In the data rows, 128 means zero.
Here are some points, each followed by its number:
111 122 94 152 51 170 111 164 209 135 97 146 167 112 128 190 152 106 139 113 117 154 119 102 0
114 144 134 124 132 132 131 155 174 119 141 121 119 100 136 158 127 127 135 137 104 139 127 120 1
214 0 76 255 0 246 0 255 202 255 135 255 35 127 151 0 79 0 0 0 214 0 63 155 2
121 145 120 119 145 138 129 144 133 133 133 118 140 100 133 132 106 135 126 127 115 136 128 134 3
55 131 178 133 57 156 134 152 147 96 156 138 197 205 109 200 64 41 125 125 127 127 88 67 4
131 123 92 127 117 120 118 147 146 140 102 167 122 131 151 122 180 125 96 122 127 116 116 157 5
131 114 122 148 114 138 121 167 219 118 100 136 131 110 140 152 170 122 100 129 121 168 129 124 6
74 130 105 138 124 151 184 92 155 125 155 144 124 114 153 220 209 126 63 132 16 155 83 98 7
134 108 153 139 147 97 115 126 134 132 131 137 117 152 125 122 137 121 114 142 137 138 116 133 8
72 133 133 132 144 119 126 102 164 124 117 172 148 64 92 161 130 168 181 179 63 135 146 138 9
46 138 99 111 44 213 171 85 170 70 79 196 212 144 99 208 164 133 125 157 114 106 125 86 10
119 153 121 129 132 180 139 127 130 124 120 105 192 65 103 168 136 184 107 101 103 128 125 108 11
100 120 126 162 140 120 57 114 137 108 140 213 142 112 103 122 96 128 121 150 133 94 133 139 12
112 139 154 143 115 124 146 120 89 96 164 100 169 126 132 150 112 138 148 99 109 140 124 99 13
136 158 138 85 190 123 168 122 113 119 102 51 86 101 132 83 122 155 152 158 139 166 168 155 14
144 113 100 150 115 156 111 131 161 196 106 183 115 126 145 104 166 69 80 115 148 124 111 125 15
159 137 114 140 63 131 107 154 97 90 94 110 171 130 138 106 116 147 161 69 163 132 153 137 16
110 107 168 108 123 125 169 163 120 150 142 111 151 145 129 123 116 132 124 135 126 96 109 127 17
133 119 86 140 120 107 114 152 152 153 90 176 107 141 162 110 192 94 74 121 132 117 115 166 18
140 109 150 130 173 61 128 134 137 141 132 123 101 148 134 110 137 124 123 155 133 147 119 147 19
124 146 98 130 133 104 157 156 147 131 151 124 68 120 200 89 132 84 159 138 151 114 149 143 20
76 160 154 109 232 96 184 113 130 145 170 102 96 117 136 127 123 96 95 191 112 126 107 134 21
111 135 123 135 127 127 115 104 137 122 103 156 124 99 114 124 124 139 130 146 109 132 144 148 22
148 120 142 119 126 118 122 128 122 101 171 118 135 133 128 134 83 151 176 122 125 129 144 101 23
125 148 87 115 90 150 126 113 132 125 122 141 114 125 127 166 141 129 150 130 128 103 126 116 24
152 67 108 207 60 179 29 172 159 218 125 195 89 103 131 79 91 61 72 85 140 81 108 147 25
135 154 112 108 125 154 136 126 141 109 135 143 153 126 140 155 116 127 121 119 124 138 122 105 26
122 111 117 109 141 182 154 126 126 159 128 98 152 127 96 123 96 140 93 127 98 117 132 116 27
60 156 157 138 121 158 162 101 141 100 89 138 191 101 95 154 113 128 74 146 100 136 122 125 28
115 139 132 119 113 139 133 132 117 105 137 127 145 147 126 139 118 120 130 120 131 115 128 118 29
New points follow, each followed by the number of its nearest point above by angle.
128 130 72 130 109 136 115 96 112 141 117 147 123 128 101 130 147 144 139 127 122 79 146 130 24
139 157 74 110 79 154 125 118 137 120 109 135 117 116 125 175 126 142 160 132 140 102 126 117 24
136 142 122 155 112 118 80 146 99 121 178 142 141 85 124 125 75 151 167 86 104 92 136 124 23
103 194 106 148 108 152 68 132 146 111 188 205 99 46 135 166 95 116 150 107 86 65 129 117 12
120 131 123 131 126 124 121 113 128 120 111 146 128 118 118 123 127 135 130 137 119 128 138 139 22
121 146 111 140 126 121 144 154 145 134 154 126 84 107 177 116 138 90 141 127 128 116 136 129 20
139 128 107 132 115 148 123 128 148 153 117 154 128 125 134 125 142 111 121 124 141 120 126 118 15
145 130 154 115 158 57 132 167 109 93 132 125 122 156 161 72 125 128 120 124 155 120 137 161 19
94 135 144 138 108 175 136 78 120 116 73 128 173 104 98 151 129 135 133 138 123 183 131 126 28
152 95 138 142 115 107 127 111 112 137 91 138 156 148 115 129 150 160 91 129 156 138 104 137 8
142 87 177 140 172 60 102 124 140 130 144 142 104 183 118 120 142 116 109 159 148 149 110 130 8
146 138 106 110 142 123 130 116 134 128 142 140 84 157 143 119 156 109 134 139 154 104 136 119 20
121 121 142 119 127 128 145 140 130 135 130 116 132 130 128 126 118 130 130 135 127 119 125 129 17
139 127 180 132 152 91 136 165 131 159 143 102 112 117 152 111 110 111 128 131 133 153 105 140 19
140 159 136 96 175 120 148 125 101 117 118 65 104 103 123 92 115 156 157 138 143 146 158 152 14
181 141 91 148 46 128 89 152 100 82 76 112 173 123 139 106 124 156 169 58 175 142 161 133 16
145 147 139 102 122 132 118 146 110 111 122 116 129 136 131 119 120 132 150 113 149 137 134 139 16
149 121 104 117 120 132 125 136 123 116 137 122 145 168 125 130 129 135 121 115 150 102 131 111 29
132 67 195 140 186 42 102 109 149 120 136 165 103 207 109 124 159 120 96 188 137 153 99 136 8
157 128 89 99 115 137 134 135 116 96 151 116 158 204 123 143 129 134 129 108 161 81 129 87 29
151 77 162 144 133 102 134 96 111 137 165 125 115 202 137 138 148 103 129 131 136 165 100 91 8
122 132 136 125 135 107 137 77 90 110 132 148 130 146 129 125 148 135 147 136 125 138 130 125 13
144 134 158 123 126 112 111 154 115 108 155 108 160 149 114 134 107 140 157 109 158 111 128 106 23
51 138 113 113 72 195 169 87 166 91 87 178 179 127 103 193 154 125 129 164 103 114 132 100 10
117 132 121 130 129 145 134 114 123 125 137 132 119 122 127 129 135 121 122 126 112 121 133 124 7
120 142 114 146 120 120 145 162 141 136 149 119 87 99 183 116 126 85 140 118 121 126 129 130 20
182 77 153 109 142 147 160 152 111 173 108 85 214 122 113 68 50 177 119 110 143 161 138 121 27
110 174 104 89 184 141 144 152 120 147 147 83 127 60 137 118 89 155 149 133 85 136 142 158 3
179 172 153 62 153 153 144 226 146 88 202 19 141 142 150 120 27 125 196 101 180 110 150 79 23
122 135 112 113 107 147 128 113 134 111 95 144 150 139 107 140 127 137 122 130 128 124 137 130 10
156 133 109 137 92 125 108 132 112 103 101 123 152 132 131 118 132 145 143 95 152 139 143 132 16
129 147 116 144 119 119 132 169 144 121 170 120 85 115 187 119 125 80 163 110 137 118 136 116 20
114 121 160 106 119 129 166 150 128 142 128 109 139 132 126 131 116 130 132 144 127 115 116 130 17
88 133 129 135 139 118 121 122 159 129 123 155 129 76 108 151 134 154 159 156 80 130 139 142 9
156 67 162 158 137 103 139 93 107 155 172 113 120 194 135 137 145 102 120 122 130 173 93 84 8
135 140 116 111 127 140 135 125 139 111 129 138 139 140 135 142 122 131 125 130 131 136 126 116 26
